Each row is where one point has got to under a steady rotation. How many ticks took it there?
The counts run from 0 to 330.
[136 153 153 158 109 118  99 184 136 172 106 143 109  97 120 121 135 103
 142  99  73 150 149 143 113 141 106 106 125 170 161 116 123 118 197 126
 141 118 105 112 142 118 138 112 183] : 136
[105 127 144 113 157  75 116 151 104 141  95 147 107 129 143 151 154 120
  84 113  88 150 121 177 135 159 129 104  96 129 136 130 147 138 196 129
 112  89 112 120 159 103 116 149 174] : 93
[137 126 127 165 131 131  80 146 108 161 113  97 112 109 170 132 155  87
 114 116 105 132  95 140 128 127  83  96 115 142 115 119 152 126 197 105
 102  90 106  88 147 128 113 114 172] : 14
[116 147 145 119 132  84 109 151 128 152 126 171  81 129 109 151 159  96
 116 120  86 155 149 186 109 165 145 106 100 132 135 116 143 146 200 121
 108  99 131 119 134 117 121 123 180] : 291
[138 110 141 155 150 104 123 150 124 141 114 119  92 113 188 159 166 102
  97 114 108 163 104 175 138 134 114 104 115 137 140 123 155 134 194 119
  98 110  94 113 169 103 119 125 190] : 157
[114 131 149 150 146  94 130 167  94 139 106 148  82 111 132 165 144 106
 128 101  84 164 142 166 120 148 131 116 108 156 147 118 145 133 194 107
  94 125 107 109 162 118 119 129 187] : 29
[115 121 115 164 111 102  97 173 118 152  95 141  98 113 134 155 134 119
 123 100  91 172 138 164 126 148 117 111 114 160 159 112 142 132 198 110
 110 123 111 136 165 119 136 145 205] : 263
[124 138 158 157 139 110 101 139 129 161 126 133  88 106 146 131 157  74
 132 117  76 127 133 134 101 137 103 102 119 147 122 139 140 101 195 135
 114 112 113  73 131 126 137  79 167] : 279
[120 139 158 133 135 123  83 174 101 169 113 125 118 107 125 125 142  92
 120 111  83 126 108 139 122 133  95 106 130 143  99 111 147 113 203 105
 114  73 105  72 117 153 101 125 149] : 78
[138 172 143 145 120 126  62 156 145 184 114 142 103 108 126 110 153  92
 126 107  94 141 126 144 115 153 116  83 107 140 147 121 139 142 195 134
 153  86 125 119 138 109 116 106 169] : 72
[116 135 153 119 157 125 101 148  90 149 119 155  89 113 144 145 150 103
 103 116 110 167 129 171 144 175 145 100  99 133 140 124 151 144 191 128
 105  78 114 129 159 121  74 129 165] : 323
[103 145 154 135 167  80 118 145 109 141 117 139  91 123 136 153 177  94
 103 121  83 123 110 164 110 136 118 105  98 126 105 133 156 129 199 125
 107  97 118  74 138 109 129 112 166] : 185
[117  99 135 122 134 131  91 110 107 152 129 140  87 126 187 140 142  83
  92 137 107 163 131 152 139 165 120  92 115 134 134 141 140 117 202 140
  92  97 117 138 159 131 105 106 173] : 88
[112 129 123 135 111 127  53 161 123 179 112 122 122 115 154 109 151 113
 107 133 105 138 111 156 142 157 111  92 118 133 132 124 146 134 198 145
 137  63 121 141 144 137  95 131 170] : 270
[116 127 146 139 146 100 128 175  94 141 120 143  83 111 125 165 142 101
 127 109  95 158 143 174 124 145 135 121 109 147 135 113 152 135 199 104
  79 113 105 109 150 132 107 127 185] : 28
[129 127 112 161 107  99  93 150 141 160 122 140  86 119 148 151 148 101
 116 119 103 171 146 170 119 147 134 104 102 149 160 117 137 146 198 135
 113 121 121 150 163 118 129 122 204] : 32
[ 91 114 154 137 145 121 105 153  78 150 124 136  90 105 141 136 144  89
 119 123  88 126 130 150 128 145 108 116 118 139 101 132 152 105 210 123
  89  92 111  86 143 156 103 112 157] : 116
[ 97 159 125 136 128  94  82 179 112 160  95 146 108 121 102 130 145 127
 118 105  86 144 131 164 120 156 123 103  98 137 140 114 144 140 197 119
 137  91 128 119 147 112 123 142 181] : 4
[ 98 142 124 170 146 114  80 136  89 146  88 115  91 105 152 127 147  98
 125 101  89 135 112 129 120 134  97  89 102 147 123 139 150 119 195 117
 125 107 117  89 161 107 137 104 176] : 211
[153 141 145 152 153 105 113 145 138 151 123 129  87 118 157 162 162  94
 110 105 109 166 110 176 117 140 131  95  94 128 145 117 153 157 188 103
 108 109 113 108 161  93 116 125 180] : 159
[136 106 144 134 129 143  86 123 101 157 126 114  94 118 180 133 134  80
  93 117 108 154 108 143 136 146  99 102 125 135 118 126 141 111 203 108
  89  93 105 100 147 141 106 111 170] : 51
[110 138 124 138 105 131  57 164 122 180 100 126 116 109 155 106 142 108
 108 123  95 147 124 146 145 165 111  93 121 144 150 131 134 123 196 152
 152  68 120 147 161 125 108 124 175] : 269
[125 109 132 166 122 128  79 161 114 160 111  94 117 104 183 122 150  92
 108 121 102 137  95 139 143 121  77 104 128 152 118 122 146 110 197 124
 114  89 100 100 153 129 114 118 169] : 13
[130 142 159 127 155 116 109 164 124 162 135 138 101 111 144 143 169  99
  98 124 108 153 117 179 139 164 140 100 110 132 140 113 159 150 185 142
 126  63 112 126 146 124  80 123 163] : 128
[115 110 161 151 162 113 135 157  95 143 114 124  94  98 182 152 153  99
 107 121  92 151 125 154 140 147 126 113 122 143 142 139 155 114 194 142
 103 100  96 104 165 114 107 106 174] : 155
[131 129 154 158 155 131  89 136 100 154 115 105  93 103 177 140 160  81
 115 112 107 137 102 143 127 129  99  95 113 135 113 131 159 124 189 109
  99  89 108  81 150 125 106 105 165] : 247
[ 94 135 104 152 102  89  71 165 136 167 109 132 113 126 126 116 156 110
 120 136  80 128 125 152 109 142  97 105 107 139 112 117 143 124 205 141
 134  95 134 107 130 137 140 124 183] : 239
[147 140 152 116 111 113  84 170 166 180 132 148 112 121 138 133 154  98
  97 128  95 156 136 179 124 164 127 101 119 135 148 111 138 142 203 133
 128  90 116 139 132 127 112 127 175] : 164
[114 115 133 156 111 122 107 191 123 168 131 130 104 107 133 144 154 108
 129 144 104 146 150 179 137 146 128 120 126 148 145 107 152 131 202 147
 108  83 107 135 147 149  96 132 193] : 296
[133 134 147 156  93 121  82 176 138 173 108 136 108 102 138 124 130 105
 130 110  78 155 143 143 116 146  99 106 128 168 163 121 125 107 203 131
 135 112 102 118 145 128 136 115 184] : 137
[124 106 153 155 152 102 138 157 104 143 109 117  98 109 188 159 159 103
  94 121 101 153 112 166 142 137 121 113 117 145 143 137 151 121 197 131
 105 102  94 114 170 111 111 125 180] : 156
